In the data rows, the value 128 means zero.
Some points, one per row:
[175 104 142 108 141 107 121 127 122  99 129 122]
[139 129 110 138 140 116 143 100 119 111 119 111]
[123 136 128 191 142 158 131 109 157 180 107  94]
[128 145 159 198 131  91 156  84 135 109 159 119]
[140 110 124 137 138 125 127 128  94 117 126 132]
[178 105 209 105  81 172 170 157 136 179 114 148]
[107 128 123 121 121 110 122 124 111 122 133 128]
[104 111  98 134 133 129 111 189 122 151  89 193]
[121 159 102 123 135 139 185  57 104  96 103  80]
[112 108 102 131 164  51 194 164  92 163 127 112]
[135 120 147 162 113 131 117 107 134 119 170 158]
[153 113 162 155 121 181 134 157 134 142 113 173]
[ 73 139 171  82  43 151 148 134  82 110 196 108]
[157 111 122 128 149  90 129 116 123 102 120 124]
[145 126 160 146 137  89 141  90 126 111 159 143]
[169 147 135 131 160 104 121 105 142  92 124 121]
[134 139 139 118 129 106 132 129 121 157 102 159]
[112 136 130 167 142 107 128 117 117 134 152 143]
[ 74 126 143  96  96 133 125 112  88 120 165 135]
[173 155 173 127  93 195 167 142 164 195 138 148]
[ 91  37  57 124  69 176 118 109 227  84 220 158]
[148 143 140 145 164  78 145  84 138 100 152 143]
[101  68 134 156  88 114 146 134 188 145 174 172]
[ 84 156  37 124 134 128  92 205 194 140  78 158]
[141 132 107 123 154 134  78 146 134 134 116 116]
[151 112 110 105 127 143 127 108  93  71 131 120]
[140 144 100 207 166 134 134  68 164 156 117 113]
[180 127 216 109  67 197 179 148 141 171 132 159]
[162 237  67   0 191 204   6 173 161 150  71  20]
[ 82 144 150  85  76 126 139 123  93 134 163 112]
[122 138 137 191 146  87 162  92 127 126 133 109]
16 more points follow, each with its number after it:
[ 92 131 149 106  87 127 142 146  84 130 152 113] 0
[141  96 150 138 126 141 135 146 110 133 107 155] 1
[133 123 101 166 166 129 104 143 136 148 132 164] 2
[102 125 103 116 124  63 203 168  72 166 148  84] 3
[143  78 158 117 116 133 146 123 125 110 106 154] 4
[139 114 132 125 133 148 142 116 106 100 109 133] 5
[153 206  83  62 189 161  31 151 175 137  82  43] 6
[141 135  78 126 141 133 138  94 103  82 120  97] 7
[122 115 103  85 134 130 164  85  64  80 100 121] 8
[110 102 118 138 152  90 149 138 103 124 133 136] 9
[140  95 148 155 117 153 119 116 129 108 150 172] 10
[145 138 124 131 125 166 148  70 104  84 138  99] 11
[188 138 205 132  97 166 190 135 168 181 107 142] 12
[121 118 118 127 116 133 123 105 106  85 128  93] 13
[106 108  99 144 115 132 127 117 148 115 149 122] 14
[ 67 142 126  97  85 127 130 110  87 140 163 119] 15
Which two of these numbered points are nearest to each point below by angle, seen from the average point of the first points? Their numbers follow each, nearest first.
[117 119 134 141 123 133 135 127 110 108 133 117] > 13 5
[117 106 117 138 123 139 117 123 106 105 143 126] > 13 14
[150  99 162 122 119 150 108 160 109 133  96 183] > 1 4
[ 96  79 124 179  79 110 153 136 229 194 155 160] > 14 12
[144 119 126 111 131 164 158  91  87  77 129 100] > 11 8
[127 121 119 159 141 131 109 134 128 129 147 135] > 2 14
[102 115 121 142 140 110 125 119 105 127 117 126] > 9 8
[160 120 123 131 138 109 133 111 127 107 133 128] > 7 8
[ 94 141 124 125 117 117 141 126 119 138 160 129] > 15 0
[134 139 119 107 158 135  96 129 145 110 116  98] > 6 7
[137 130 159 170 124 130 139 119 131 110 179 148] > 10 11
[136 114 113 137 120 151 128 106 101 100  99 149] > 5 8
[114 114 124 125 135  77 192 160  98 144 143 104] > 3 9
[144 150 163 129 136  81 143  78 122 100 155 128] > 11 8
[ 85 156 121 120 102 130 140 125 125 155 172 115] > 15 0
[133 109 109  94 108 145 143  89  90  80 119  76] > 13 8
[135 137 166 182 131 103 149  97 133 110 184 146] > 10 11
[ 97 116 124 147 140 120 116 127 107 125 129 116] > 9 13
[148 145 126 134 133 121 129 114 136 104 139 111] > 7 11
[162 144 109 116 159  88 102  77 144 100 125 108] > 7 6
[ 63 118 158  85  90 148 124 102  86 107 168 133] > 15 0
[154 104  75 108 134 151 102  82 149  55 158  99] > 7 13
[243 189 252  85  47 207 255 122 167 211  78 121] > 12 4
[126 152  96 166 144 128 108 194 148 155 118 164] > 2 6
